data =
[[150 135 125 134 133 135 129]
 [128 117 129 102 132 136 132]
 [133 136 118 140 123 112 115]
 [131 138 129 148 129 121 125]
 [105 120 130 120 125 120 125]]
data[0][0]	150
data[1]	[128, 117, 129, 102, 132, 136, 132]
data[0][6]	129
data[4][0]	105
data[1][5]	136
data[:, 3]	[134, 102, 140, 148, 120]
data[1][6]	132
data[0][5]	135
data[4]	[105, 120, 130, 120, 125, 120, 125]
data[2][2]	118
data[4][4]	125
data[0][4]	133
data[2][4]	123

m =
[[131 120 127 135 136]
 [135 129 139 124 128]
 [124 130 121 138 137]
 [135 122 134 129 132]
 [122 135 122 140 138]
 [131 134 136 121 124]
 [137 128 140 118 123]
 [111 151 113 143 137]]
m[0][0]	131
m[:, -2]	[135, 124, 138, 129, 140, 121, 118, 143]
m[-5][2]	134
m[-6][2]	121
m[-4][-2]	140
m[-4][2]	122
m[-3]	[131, 134, 136, 121, 124]
m[:, -1]	[136, 128, 137, 132, 138, 124, 123, 137]
m[:, 2]	[127, 139, 121, 134, 122, 136, 140, 113]
m[:, -5]	[131, 135, 124, 135, 122, 131, 137, 111]
m[-7][0]	135
m[-5]	[135, 122, 134, 129, 132]
m[-1][2]	113
m[-8]	[131, 120, 127, 135, 136]
m[2][3]	138

grid = ((130, 132, 127, 132, 126, 125, 117, 117, 140, 138, 132, 129, 124, 139), (130, 133, 126, 133, 132, 133, 116, 116, 132, 123, 113, 129, 129, 133), (134, 106, 135, 146, 137, 119, 127, 135, 131, 119, 131, 114, 133, 133), (116, 127, 123, 123, 125, 144, 128, 132, 114, 127, 121, 133, 131, 131), (146, 126, 124, 131, 128, 114, 121, 122, 142, 130, 156, 110, 119, 120), (129, 116, 131, 131, 132, 130, 133, 137, 119, 113, 121, 122, 135, 124), (129, 118, 136, 133, 135, 124, 140, 139, 120, 114, 113, 127, 136, 124), (119, 130, 112, 124, 123, 129, 129, 138, 129, 153, 149, 124, 113, 132), (131, 140, 126, 116, 130, 131, 137, 131, 120, 117, 114, 132, 130, 113), (131, 112, 146, 144, 137, 114, 140, 136, 130, 116, 114, 130, 140, 134), (135, 131, 119, 126, 139, 126, 135, 141, 121, 117, 116, 117, 126, 112), (126, 133, 131, 124, 139, 120, 152, 146, 120, 126, 103, 135, 132, 117), (127, 113, 125, 127, 122, 141, 124, 131, 112, 110, 137, 116, 133, 122), (129, 131, 132, 131, 135, 122, 137, 133, 128, 125, 107, 134, 132, 126))
grid[0][0]: 130
grid[:, -2]: [124, 129, 133, 131, 119, 135, 136, 113, 130, 140, 126, 132, 133, 132]
grid[:, 9]: [138, 123, 119, 127, 130, 113, 114, 153, 117, 116, 117, 126, 110, 125]
grid[-2][-14]: 127
grid[7][5]: 129
grid[-8][0]: 129
grid[0][-11]: 132
grid[1][3]: 133
grid[-4][-13]: 131
grid[:, 10]: [132, 113, 131, 121, 156, 121, 113, 149, 114, 114, 116, 103, 137, 107]
grid[-9][-13]: 116
grid[:, -10]: [126, 132, 137, 125, 128, 132, 135, 123, 130, 137, 139, 139, 122, 135]
grid[6][2]: 136
grid[7][1]: 130
grid[-1][7]: 133
grid[-3]: [126, 133, 131, 124, 139, 120, 152, 146, 120, 126, 103, 135, 132, 117]
grid[0][13]: 139
grid[1][-1]: 133
grid[-9][-2]: 135
grid[-9][9]: 113
grid[7][0]: 119
grid[1][4]: 132
grid[-12][13]: 133
grid[-7][8]: 129
grid[-12][-6]: 131
grid[:, -11]: [132, 133, 146, 123, 131, 131, 133, 124, 116, 144, 126, 124, 127, 131]
grid[10][6]: 135
grid[-13][-4]: 113
grid[-12][5]: 119
grid[9][-3]: 130
grid[-6][-10]: 130
grid[-8][-10]: 135
grid[13][3]: 131
grid[9][8]: 130

B =
119	110	105	107	113	127	141	155	155	149	134	118
146	133	119	110	102	105	112	133	146	154	153	144
156	149	138	127	111	103	100	114	129	142	152	154
116	107	105	108	116	131	145	155	154	147	131	115
155	154	145	134	119	107	99	106	120	133	147	154
111	104	105	111	121	135	148	157	152	143	127	110
B[0, 0] => 119
B[5, 4] => 121
B[:, 6] => [141, 112, 100, 145, 99, 148]
B[5, 7] => 157
B[5, 10] => 127
B[2] => [156, 149, 138, 127, 111, 103, 100, 114, 129, 142, 152, 154]
B[0] => [119, 110, 105, 107, 113, 127, 141, 155, 155, 149, 134, 118]
B[:, 5] => [127, 105, 103, 131, 107, 135]
B[1, 2] => 119
B[2, 4] => 111
B[:, 0] => [119, 146, 156, 116, 155, 111]
B[1, 0] => 146
B[4, 9] => 133
B[0, 2] => 105
B[4, 10] => 147
B[5, 2] => 105
B[3, 11] => 115
B[3] => [116, 107, 105, 108, 116, 131, 145, 155, 154, 147, 131, 115]
B[0, 8] => 155
B[2, 9] => 142
B[4, 7] => 106
B[:, 11] => [118, 144, 154, 115, 154, 110]

M =
[[121 130 119 128 137 128 122 121 116 150 128 129 122 132]
 [121 129 121 128 138 130 121 120 115 148 126 130 123 133]
 [123 130 119 128 136 125 125 124 117 149 131 129 121 129]]
M[0, 0] -> 121
M[1, 3] -> 128
M[2, 13] -> 129
M[0, 6] -> 122
M[1, 6] -> 121
M[:, 0] -> [121, 121, 123]
M[1, 11] -> 130
M[1] -> [121, 129, 121, 128, 138, 130, 121, 120, 115, 148, 126, 130, 123, 133]
M[0, 11] -> 129
M[2, 12] -> 121
M[1, 13] -> 133
M[1, 8] -> 115
M[:, 13] -> [132, 133, 129]
M[2] -> [123, 130, 119, 128, 136, 125, 125, 124, 117, 149, 131, 129, 121, 129]
M[2, 7] -> 124

arr =
array([[128, 128, 128, 128, 128, 128, 128, 127, 128, 128, 128, 128, 128],
       [131, 144, 119, 127, 141, 138, 149, 125, 126, 139, 115, 122, 123]])
arr[0, -13] = 128
arr[-2, 5] = 128
arr[:, -1] = [128, 123]
arr[-2, -4] = 128
arr[-2, 4] = 128
arr[-2, -3] = 128
arr[1, -4] = 139
arr[-2, -1] = 128
arr[-2, -12] = 128
arr[:, 8] = [128, 126]
arr[0] = [128, 128, 128, 128, 128, 128, 128, 127, 128, 128, 128, 128, 128]
arr[1, 6] = 149
arr[1, -5] = 126
